Each row is where one point has got to under a steady rotation. How many ticks took it there?
The counts run from 0 to 536.
-332	146	-75	252	-302	348	2	155	-71	-562	-2	237	-450	-66	-354	-36	-171	-176	191	196	-37	-41	-332	-144	47	14	-96	545	72	-261	263	19	-206	113	27	-101	-35	-84	124	41	-353	-28	337	-318	-432	-150	109	-151	-129	-216	32	-252	213	-3	81	285	-148	-174	230	-116	142	-282	-156	398	-207	-151	208	105	-155	-247	-107
359
-150	158	-144	320	-88	200	-124	53	-206	-579	-48	346	-208	30	-323	-85	-196	-183	195	390	235	171	-137	-215	113	-123	-344	569	-87	-94	208	-356	-28	121	-28	-372	-72	165	-214	177	-103	127	106	-272	-297	-132	-169	31	-176	-188	251	-144	-15	-165	51	151	-461	-124	144	-7	82	-214	79	343	-366	-197	408	189	115	-72	-135
462
-208	436	6	242	-359	99	-265	-266	44	-267	6	20	-310	5	-222	59	-196	-252	129	-23	111	123	-188	90	-214	99	-261	449	7	-18	77	-37	-209	-5	166	-224	-4	115	-125	154	-462	-296	214	-493	-8	-162	-134	-76	32	-171	132	-64	150	84	31	47	-462	-93	94	74	139	-320	46	334	-302	-7	235	118	-247	-236	-519
430
-193	295	-53	118	-44	43	-253	-171	1	-555	-54	260	-159	118	-232	-91	-258	-194	104	-7	198	111	-86	-171	-8	-97	-411	530	83	17	232	-103	-119	148	155	-513	1	273	-144	109	-330	-77	-100	-376	-225	-116	-147	168	22	-290	200	-81	78	78	-2	98	-511	107	-87	-210	158	-222	192	628	-218	-121	284	195	9	-232	-284
350
-247	258	14	425	-350	-12	-345	128	-161	-387	113	214	-157	3	-444	24	-386	119	70	115	-119	128	54	-165	-352	-169	-276	455	-127	-119	51	-5	-19	274	-169	-119	-142	-3	53	53	-398	-9	37	-61	-249	-128	162	88	35	-228	-156	-270	0	-270	17	80	-488	30	-85	118	404	-257	-243	286	-190	-361	158	377	23	-439	-94
120
-417	-37	-271	174	-76	299	-355	221	-72	-382	163	107	-378	-40	-247	153	-347	115	155	23	-279	0	-207	-6	-225	-24	-423	345	-22	-206	270	98	-9	-2	70	-171	-121	75	53	359	-274	-19	458	-324	-92	-191	159	110	28	17	43	-329	303	-274	7	115	-270	-173	65	164	261	-67	-187	131	-80	-286	260	217	-193	-326	-273
282
-275	91	-109	-78	10	158	-369	107	-11	-513	-86	162	-453	323	-239	11	-296	54	156	-47	-117	-41	-76	186	6	-36	-194	471	-204	-302	271	-44	-101	196	160	-425	9	37	-174	-77	-432	-53	406	-517	-108	-139	-14	144	2	-201	157	-74	484	-206	-55	235	-83	-103	-70	121	64	-148	1	11	-176	-25	182	-36	-288	-221	-338
169
-304	133	-29	38	-81	-28	-299	88	-89	-540	126	169	-400	109	-173	-80	-397	-303	324	-98	-70	9	-138	-96	-78	32	-246	377	-203	28	232	-196	-204	161	105	-202	-309	197	-57	3	-470	-199	214	-442	-244	-170	-36	79	-98	-208	110	-215	283	-65	115	63	-467	-151	-160	-20	179	-266	177	246	-247	-246	150	187	-267	-243	-360
166
-531	106	72	252	-333	246	-227	45	-166	-418	-142	-46	-368	56	-386	147	-315	-296	174	25	-8	247	31	-73	-146	-5	-127	567	8	-342	180	-177	150	177	46	-363	-237	-28	-23	37	-145	-62	358	-360	-40	115	18	81	-254	-5	-113	-183	12	-6	258	36	-401	40	141	85	424	-114	131	246	-395	-266	160	286	-167	-51	-266
110
-311	-80	53	343	-154	168	-266	9	4	-446	54	240	-146	-51	-310	310	-390	-21	313	179	86	40	-73	-56	112	-232	-524	331	177	-112	236	18	-26	-95	-28	-55	-59	115	127	167	-374	-64	104	-422	-279	-161	132	109	-237	77	24	-246	83	-230	39	214	-418	-16	218	175	189	-270	-199	295	-194	-294	272	98	-77	-395	-145
95
-194	187	-195	95	-107	349	-402	-35	-40	-142	162	40	-320	-84	-279	330	-267	222	197	116	-75	-44	-19	183	-199	-45	-323	556	-114	-409	122	-29	-31	20	42	-332	220	101	103	367	-365	-47	261	-309	174	-153	165	-88	-22	-94	285	-96	310	-321	-12	248	-198	7	-11	173	99	-294	-179	12	-163	-187	313	52	-187	-286	-178
286
-230	202	22	288	-107	-66	-309	185	15	-332	268	238	-165	17	-360	57	-240	-306	127	44	-6	-198	-16	-27	-283	-207	-331	529	-279	-270	217	-189	-88	228	-109	-192	65	-13	78	129	-479	-294	158	-282	-310	-111	63	-212	-191	-183	96	-138	257	-138	47	321	-482	-42	-85	111	337	-384	-198	138	-51	-261	319	136	-111	-230	1
390
-89	105	53	-5	59	372	-361	-48	-66	-303	-112	8	-236	-6	-341	217	-434	35	-5	328	252	167	-44	105	-3	-112	-212	781	202	-159	115	73	60	215	100	-522	117	124	163	81	-114	86	-81	-206	-11	59	148	186	-113	-143	78	5	-44	-231	46	278	-382	18	-1	-36	192	-185	-4	242	-327	-251	319	418	-43	-368	-49
483
-261	369	-134	85	-308	439	-89	-115	-180	-356	-232	22	-342	101	-199	214	-258	53	-42	221	182	191	-124	184	-76	176	-165	686	181	-229	131	59	191	141	332	-541	82	-156	-34	0	-376	-97	151	-372	128	106	-43	114	25	-260	22	-201	6	80	-98	158	-291	-97	205	148	104	-219	-167	267	-308	-26	290	20	-192	-316	-137
215
-422	430	-79	211	-377	472	-39	-69	-149	-332	-103	5	-374	2	-252	130	-219	-76	-10	103	98	148	-138	21	-118	181	-70	582	180	-125	147	67	259	120	252	-385	-37	-161	118	91	-365	-263	214	-309	6	161	-44	95	-51	-293	-89	-263	25	117	2	61	-406	-121	205	156	120	-201	-229	361	-220	-87	241	97	-223	-318	-171
216
-247	99	-196	463	-220	266	-137	-158	-63	-270	-42	-27	-319	-129	-342	143	-360	3	54	138	57	-72	-141	-59	-278	19	-358	578	20	-128	43	105	-20	-2	149	-3	-20	-72	7	382	-400	-217	174	-190	-49	-318	230	10	74	-279	187	-154	18	-292	5	33	-399	-5	24	271	335	-177	-36	317	-249	-324	272	232	-67	-237	-90
18
-345	216	-172	272	-225	53	-147	-147	-247	-479	-85	237	-405	19	-410	-249	-24	-313	215	-97	-48	-32	-100	-160	-19	-92	-201	564	-171	-334	130	-215	-198	134	-62	-452	-87	-25	-195	161	-162	-202	222	-282	-316	-107	-10	-142	-99	-243	-21	-77	248	25	106	180	-377	-38	-149	-103	349	-205	163	337	-181	-62	269	223	-170	-176	-318
248
-376	210	-201	219	-123	409	-293	-93	-57	-264	90	-7	-69	-55	-311	228	-441	175	165	160	-63	6	87	11	-81	-191	-184	634	195	-130	110	242	232	55	89	-456	-43	177	247	125	-323	-187	108	-210	59	19	197	76	-75	-237	-114	-319	43	-82	40	83	-457	50	-16	10	323	-50	-328	273	-245	-299	78	178	-111	-404	-125
480
-388	231	120	232	-137	357	-138	127	163	-440	150	107	-231	156	-208	-243	-180	-303	165	48	382	5	-252	-61	-134	-74	-270	532	29	-128	220	-148	-36	168	98	-382	-7	107	6	205	-106	-179	449	-410	-381	-238	-66	73	-89	-223	176	-127	233	-144	23	229	-453	-159	120	-98	58	-242	-64	305	-244	-99	38	110	-230	25	-68
273
-85	277	-88	220	-143	353	-43	-40	-134	-213	86	-31	-165	-130	-258	216	-511	91	45	290	201	-50	-112	150	-230	239	-271	714	-191	-27	16	-66	59	136	221	-426	-41	40	41	120	-147	-97	195	-343	157	38	115	137	14	-366	182	-119	72	-130	142	280	-340	-299	19	118	218	-429	-307	122	-304	52	238	232	-186	-461	77
403
-162	279	58	-139	-41	337	-471	199	-103	-479	-103	292	-399	188	-213	78	-411	79	236	67	304	273	48	128	92	6	-277	518	-59	-93	196	-308	-2	124	200	-499	-2	206	58	-39	-348	49	82	-304	-37	-12	-185	247	-157	-76	274	-45	85	-258	23	190	-351	58	-136	-59	-190	-240	66	219	-316	-48	238	135	-230	-325	-83
82
-476	253	139	108	-487	167	-401	244	-35	-374	-179	286	-289	84	-403	132	-383	120	-8	-136	-164	279	-41	-9	-324	69	-336	335	164	-252	118	-29	-144	181	49	-252	-161	-6	124	19	-313	46	251	-237	-31	-103	216	200	75	-69	-48	-257	189	-84	61	123	-267	68	-1	-73	262	-461	-261	276	-167	-4	100	124	-255	-398	-188
226
-315	144	-18	17	56	475	-283	-59	-136	-128	92	176	-180	-4	-331	373	-561	192	167	43	175	201	36	97	-61	112	-216	519	-157	-72	40	-101	47	-94	148	-721	0	256	1	128	-126	-60	243	-394	159	-30	74	117	-132	-158	211	-13	159	-181	307	184	-267	18	-74	112	-87	-103	-332	75	-290	-17	430	236	-347	-328	-208
184
-289	446	7	151	-296	422	-201	183	-59	-289	-29	188	-367	121	-296	-59	-252	-90	28	-211	232	-16	-32	-15	-363	134	-207	621	46	-111	142	-37	35	283	334	-340	-136	-45	96	117	-296	-262	378	-206	-5	-105	41	172	48	-392	142	-167	66	-141	9	149	-390	138	-43	25	151	-263	-182	339	-226	-107	126	157	-117	-178	215
490
-255	141	-128	206	99	27	-300	-176	-64	-218	173	120	-10	-213	-407	220	-355	-15	120	150	197	14	76	42	-57	25	-239	497	-192	-241	125	-29	69	182	-5	-608	299	220	62	344	-351	-174	5	-439	272	-22	81	-73	-32	-145	422	0	75	-72	210	238	-309	-127	-38	67	290	-29	-34	150	-210	-263	395	44	-157	-299	-191
290
-390	-6	-151	227	-34	379	-117	-134	-195	-413	-72	184	-291	-34	-439	402	-464	243	27	232	-30	152	-118	117	68	7	-406	502	132	-170	127	48	-30	-9	79	-237	92	27	-19	217	-342	76	246	-354	92	-237	180	23	72	-202	158	-118	97	-179	138	135	-137	-36	174	283	99	-144	-208	37	-260	-230	469	89	-56	-387	-275
98
-435	280	-128	580	-466	122	-240	21	-12	-317	98	146	-320	86	-306	-99	-105	317	52	86	28	230	-146	57	-212	36	-325	350	-151	-115	120	13	165	295	55	-282	119	-94	-23	289	-311	-14	344	-469	-119	-294	65	136	227	-78	-31	-289	89	-294	-73	-23	-308	-201	-35	204	259	-149	-338	180	-143	-142	-22	95	-204	-257	-212
419
-170	391	-250	232	-338	201	-85	-111	-272	-363	-93	120	-432	11	-327	40	-178	-23	303	3	-158	-44	-40	-101	-100	124	-163	694	-236	-148	48	-209	-169	144	147	-250	-197	59	-194	73	-269	-113	249	-200	-11	-136	-22	-7	-10	-439	164	-139	230	-78	97	39	-199	-63	62	-4	347	-428	184	248	-299	-167	99	18	-102	-155	-226
246
-360	201	-258	106	-81	7	-273	-86	-336	-501	-166	266	-360	44	-316	-113	-3	-88	150	-31	-108	-25	44	-123	85	-196	-236	548	-211	-383	166	-193	-137	234	-82	-647	15	6	-268	123	-185	-202	118	-267	-241	-3	-27	53	-109	-220	50	-109	342	-20	154	167	-308	-24	-286	-120	282	-132	162	247	-75	-67	257	196	-158	-182	-240
249
-472	47	90	226	-151	367	-373	-33	15	-255	47	109	-64	-179	-426	255	-460	-76	233	0	-87	131	-26	-166	-132	-121	-205	407	107	-217	77	142	-126	-86	-156	-234	-94	391	276	188	-223	-136	258	-283	-63	-139	378	-93	-111	-118	143	-184	142	-88	382	209	-316	23	35	-63	304	-211	-171	301	-273	-287	115	188	-155	-231	-358
369
-290	207	-70	268	-303	80	-426	14	-196	-453	-70	246	-176	101	-282	64	-224	424	220	206	-198	271	95	100	48	-49	-234	452	-206	-256	180	35	149	314	-140	-422	-12	102	62	-20	-296	179	126	-216	-51	-81	109	254	102	-87	-84	-298	80	-161	-50	26	-214	-64	22	-77	434	-189	-191	203	-310	-143	-111	162	-129	-438	-319
337
-132	367	-274	135	-151	206	-61	-102	-335	-426	-224	196	-339	-59	-330	54	-181	24	237	110	-48	123	-38	-68	-5	40	-207	667	-285	-200	106	-300	-197	174	135	-385	-40	105	-178	39	-275	5	169	-268	34	-110	2	-21	89	-524	309	-65	218	-33	156	99	-177	-86	-54	-37	173	-478	156	61	-238	-127	166	45	-138	-275	-182
245
-156	93	52	112	-2	275	-378	-64	10	-315	29	58	-111	-78	-301	163	-451	-97	35	377	267	207	-27	-60	-95	-252	-215	675	196	-137	100	45	102	166	-65	-503	16	95	197	97	-192	-83	-96	-174	-78	86	128	137	-241	-67	-43	-62	-88	-184	90	251	-569	-20	22	-116	264	-213	-84	379	-239	-249	326	317	-73	-410	-95
482
-363	420	18	94	-360	98	-186	12	-227	-311	-20	294	-252	5	-359	21	64	-119	85	54	80	353	-21	-126	-52	35	-185	427	-230	-410	196	-317	-87	204	-194	-677	83	119	-124	136	5	-40	129	-387	-130	101	-209	-6	-94	-12	49	-223	182	47	221	190	-303	-102	52	-124	100	-436	-88	168	-123	93	295	84	-272	-204	-201
330
-174	94	-20	190	-74	-127	-300	101	-6	-376	146	265	-165	76	-392	63	-204	-126	64	71	118	-292	50	30	-20	-277	-404	613	-304	-342	332	-158	-164	332	-96	-337	234	-106	-2	145	-452	-170	97	-411	-261	-101	128	10	-133	-153	145	53	217	-191	-9	365	-370	41	-143	89	336	-266	-93	28	-89	-193	386	116	-31	-238	50
391
-472	395	9	480	-536	248	-221	18	-282	-266	41	243	-265	-36	-254	123	53	122	286	15	55	146	134	23	2	31	-42	446	-270	-360	244	-127	46	315	-16	-388	25	-47	180	-1	-166	-120	354	-390	-256	-62	31	-52	-141	-90	-133	-315	89	-74	23	127	-297	19	26	-13	308	-293	-195	368	-195	-68	-118	163	-175	-246	-176
333
-274	205	141	135	-198	185	-379	108	-37	-312	-50	-6	-376	60	-227	20	-448	-333	122	305	308	266	-161	-19	-140	15	-75	548	-46	-172	147	-295	154	147	25	-429	30	-62	173	13	-316	-68	75	-396	-92	203	-87	57	-307	83	112	-114	-59	-200	87	257	-549	-224	63	145	-9	-293	9	138	-252	-144	314	158	-259	-341	-23
299
-419	88	160	233	-120	-156	-320	164	8	-384	70	310	-167	139	-370	144	-238	-78	40	-213	79	106	24	-81	-141	-148	-413	226	-103	-159	300	-158	-153	192	-108	-350	-57	17	84	83	-451	-162	83	-468	-316	-12	54	150	-153	42	-44	-209	145	-161	144	191	-495	134	-271	193	143	-182	-178	150	-6	-127	315	139	-203	-417	-66
309
-176	287	-30	-43	39	190	-260	-226	-66	-528	-196	230	-235	208	-213	-67	-240	-25	105	30	223	61	-9	11	109	-109	-401	599	62	-71	221	-122	-181	288	278	-595	69	249	-265	68	-353	-85	10	-358	-120	-123	-132	347	109	-261	220	-46	134	-43	-24	142	-314	73	-86	-241	111	-198	148	421	-239	-55	259	101	-25	-206	-256
351
-330	-49	199	403	-202	46	-153	-130	20	-342	40	159	-40	66	-441	183	-241	-60	-97	140	231	134	-118	-39	-34	-69	-417	365	28	-151	179	2	-193	88	3	-290	178	-69	-44	87	-371	-162	161	-719	-320	-191	91	35	-48	-91	-77	-86	97	-27	182	169	-386	-58	133	316	112	-299	-219	35	-151	-76	256	181	-164	-293	-366
314
-340	184	89	109	-112	165	-205	-194	-106	-382	100	-63	-143	-11	-218	395	-309	-52	77	184	-37	176	8	42	-136	79	-334	520	20	-76	251	86	90	90	229	-242	-69	128	28	76	-451	-224	86	-531	130	58	-12	27	-63	-251	-25	-309	-53	130	48	9	-366	-37	180	96	353	-304	-83	293	-371	-308	280	154	-152	-358	-514
211
